Where one turn sends some rows of the set: a few examples, then the rows asked:
q_486: [-15 -22   2  10 -10  -8 -15  14  -2  18   4  13   0  -3   2  12  -6  -1
   8  -6   4  -2   4  12  -5 -26  -1  11  -5   7   1]
q_408: [  2  -1   2  -7 -10   4  -5  -3   1 -17  -8   5   4  -5  -9   0   4   6
  -4  17 -14   0   0   1   3 -24  31  -3   0 -11  28]
q_172: [ 10  -4 -14   3 -25  12  15 -22   2 -10  10   0   2  -5   9   7  -3 -15
   9  14 -17   2 -10  -4   7   5  -4 -27  -5  10   4]
q_418: [  1 -20  22  -1   0   8  -5   9   4   0   3  -5  -6 -28 -21  19  -1   4
  -9  -3   7  -7 -20  17 -12  -6  -6  -8  -6  -2   0]
q_85: [  1   2  -6   4  -7   2  -7  -4   2 -25  12  10  -2  -6   3   1  10   2
  -7   5 -21   5  -5  12   7  13 -34 -14   1   3  -2]
q_412: [ -7 -18 -13 -11 -15   6   7  -2  -8  10  -6 -19  -3   2  -3  -3   4   3
   3   9 -17   3 -18  -5  -5  26   6   1 -15  19  -4]
q_719: [ -2 -16  -8  -6 -20  -2   0  -4   6 -14   4 -11  10  -4  12  -6  10   6
   7   8  -8 -10  10 -17  -8  -2  -9  11  -8  20 -19]
q_665: [-10 -12  -2 -10   8   7 -25   4 -14 -12   5  13   9 -13 -16   3  13  -5
   3 -14  -7   9 -10  -8  24   1  -1 -14   3  24   6]
q_57: [ -2 -14   9  15 -12  -2  -7 -13   2  -2  11  14  -8 -16 -11 -17   0   2
   9   1  22   0  -1  17  25 -16   9 -12   0   4  -1]
q_900: [ 14   8 -20   7   1 -11  -3   3  -5  16 -11   7   7  16  17   2   4   9
  -3  -8 -10  11  -1   0   7   5  13  -1   7  19  23]
q_876: [ 13   2  -7  -3 -13   0 -12   2   1  14 -17  -9   9  18   5   2   5  10
 -17  -2 -26   8  -6  10   6  -3  -1 -15  12  -6   8]
q_241: [ -9   1  -6   9  -7   1 -10 -18  -6   8 -12 -19   4  -3 -23  -3   6 -11
   8  -6  11 -17  -6   3  -8  10   1 -13  12   9  34]
q_448: [ 18   7  -8   4  -9  -3  15  -1   5   4  -8  -4  16   9   9  16   9  -7
  -9   7   8 -16  -4  13 -19  -4   9  11 -13   5  -1]
q_90: [-17   5   6 -13 -14  13 -19   4  -2  -5   0  -5   6  12 -16 -17   7  -5
  -1   6  24  13  -3  14   8  -9   8   1 -10  28  15]
q_787: [-16  -4   1  19   7  11 -13   5  -2  -5   2   4   9  10 -19  16  18 -13
  -3 -11   8  -3  -7  -1  -3  -5  26 -18 -10  23  18]
q_276: [  2   2  12   1 -10   2  -6   2   0  -9   7   4  -4  14   4   0 -15   7
 -25 -20  22   6   1  12  -4  11   1  -7  24   3   7]
q_655: [ 10  -2  -7   2   2  -1   7  -7  22 -14   1 -11   6   0 -24  -6  11 -19
  13  26  13  -6  -5  -5   1   2 -17  -3   2   2   7]
q_366: [  1   4   0  -3 -13  -1  -3   0  12  -7  41  -6  -2   9   2   0   1  -5
 -20   5 -16   7  -6 -10   1  -5 -19 -17   5   9  11]
q_360: [  8 -21  -6   9  -4 -14  -6   3   1   4  11  -3   0   4   1  -8 -22  -4
 -11   1 -11  -2  -6  10  13  -5 -12 -20 -12  18  33]
q_216: [  8  14  16  -1   5  10   8   3 -20 -11   4   2   6 -18   4  13  10   8
   6  -1  13   1  14  -5 -11  12  12   2  24   6   1]
q_694: [ 20   1  14  10  11  12  -7 -12  16  -5   3  10   1 -16  -6   2  -9  -1
  -5  -6  27  10   0  -8   6 -15  -1  -5  11  22  -8]
q_340: [  1   0   6   5  -5   6  -6  -3   0  -2  -4  -2   0  16 -20   4 -10   6
  41  19  14   4  13   5  -2  -1   9 -11   0   9  11]
q_740: [ -3  -6  -8   7  12  -2  -6  -9   4   0  20   3  -6 -10 -13 -12  12  23
  21 -10  16   8  -5   4  -4  -1  19   8   3  25  19]
q_623: [  3  13  -4  -9   2  20   2   6  20   3   3  -7   4  -7 -14 -19   1  -7
  13   1  14   6 -20  22  -7  -9  16  -3   7   5   3]
q_880: [  0  -9   1  10   2   9  -4  -6 -10   4   1 -11  23   9 -12   1  34   5
  14 -10  -1  27  -9   7   6   5   6   7 -12  14   1]
q_628: [-22   0  -9   7  13   3 -16   0  23   6   6   6  -1 -12 -22  17   2  13
  -7 -13  21   2   5  19   2  -2   5  -5  -9  21   8]
q_701: [  0  -1  -4  -3  -6   8  -4  -3   0  19   6   0  -2 -12  20   1  -1  -5
 -38  11  -5   6  -1  12  -1   7   9 -17   3   4  -8]
q_640: [  8   6  -6   5 -16 -15   1   2  -7  -7   6   4   8   8  12  19  25  -2
  -2   0  -5 -22  16 -11  -8  -3  -5  -1  -3   2  -3]
q_170: [ -1   4   6  12   1  32  -2  -8  -1 -18  -4  16 -10  -8 -17  19   4   8
   8  19   9  -1  11   3  -2   7  14  -8 -11  -2  15]
q_625: [ -8  -9  20   4   5  12  12  15  -8 -26  11 -10  -2 -13 -15   5 -12   3
 -14  -1  18  10  -3  -6  -3  -5  10 -11   8  24  13]
q_290: [ 10 -18  -1  -4  -7   5   4  -7  -6  -3  -6 -30  14 -16  -4   4   5  25
 -16   1 -11   1   3   0  -5   2 -13  10 -13   1  -9]
q_595: [ -3  -3   0   0 -10   7  -3  -4  -2  -5 -29 -16   7  -7 -23   2   5  -7
   1  23  19   8   0  -9   5  -9  16   6  12  22  10]
q_466: [ -4 -24  -7  -6 -17 -14  -9   1  -6   4  13   4   2  -3  17  20  19   5
  -2  11   0  -6   3  10  -9  10   7 -19  -8  30  -3]
q_982: [  9  -1 -18  -2  -3  -7   9 -15   3   5  26 -15  -3 -12   3  21 -11   8
 -19   5 -11   8   3 -20  -7  10  12 -10   4  13  17]
q_651: [ -3  -8   4  11   5  18 -24   6  -3  15 -13  14 -15 -16 -14  15 -12  -3
   3   2  10  17 -11   4   1  -6  -5 -12  13  17  10]
q_737: [  9   9  16  15  -2   8  19  10   9  -9   5  -7 -11  -3 -18   2  -3   8
   7  -8  11  17  -4 -14   7  -7  21  -4 -16  -4  11]
q_674: [  1  -5  -6   7 -25  -9  -6   0  10   4  -5  -4  -2  18  11   3  31  14
 -16  -4  -1   0  -4   5  -7   5   7 -17 -11  -5  -9]
q_6: [  5   0  -2   4  -1   3  -2  -6 -13  -7  17  -4  -2  -6  -7   4 -10  -2
  -9   1   5   5  -1  10  10  37 -30  -7 -15  11   5]
q_454: [ -2  -2  -9   6 -18  21   8 -15  13  -2  11 -19   3 -10  -3   9   0  21
   5  -1 -20  14   1  10  -1  18 -21  -8  -5   3  -1]
q_452: [  1   0  11  -5  -4   4 -10  -2  -3   7  15 -15  -4  -3 -32  -2 -11   5
  -3 -13  26   2   3  -1  14  14  23   2  -2  -4  -7]
q_532: [ 14  -4 -11 -12   0  23  -1   5  14 -12   9  -3   1 -14  -7   6  -8  20
  -3  -4   4   5  24  -9  17   1   4 -12  -9  -2  31]
q_293: [ 14  -9  -9 -17  -5   1   6   1  -5 -17   2  -3  19 -14  -3  25  -1  10
  -6  15  -2  12   7   6  11   3  -5  10 -24  11 -13]
q_46: [  2  -7  -8  -1  -5  -4  -8   9  -3   6  21 -24   6  -3   2   1  -3   4
  -7 -12 -16 -12   8  -8 -10   1 -21 -10   0  21  31]
q_563: [  5  -8 -13  -2  -3  -2 -14   4   1  33   6 -17   8   3  12   3  -2  13
  -8   0  -6   2  19  -9   0  -5  -7 -23  12   8   3]
q_827: [ 16   8  -3 -18 -13   6 -16   5  12  -7  22   5   5  -8 -19  23   3  -1
  24  -1  21   6   7   5   7 -10  19 -12   1   9   6]

q_595 turns into q_787
q_366 turns into q_454
Now these:
q_340 turns into q_90
q_241 turns into q_665
q_486 turns into q_276
q_360 turns into q_6
q_412 turns into q_466
q_876 turns into q_46
q_623 turns into q_740

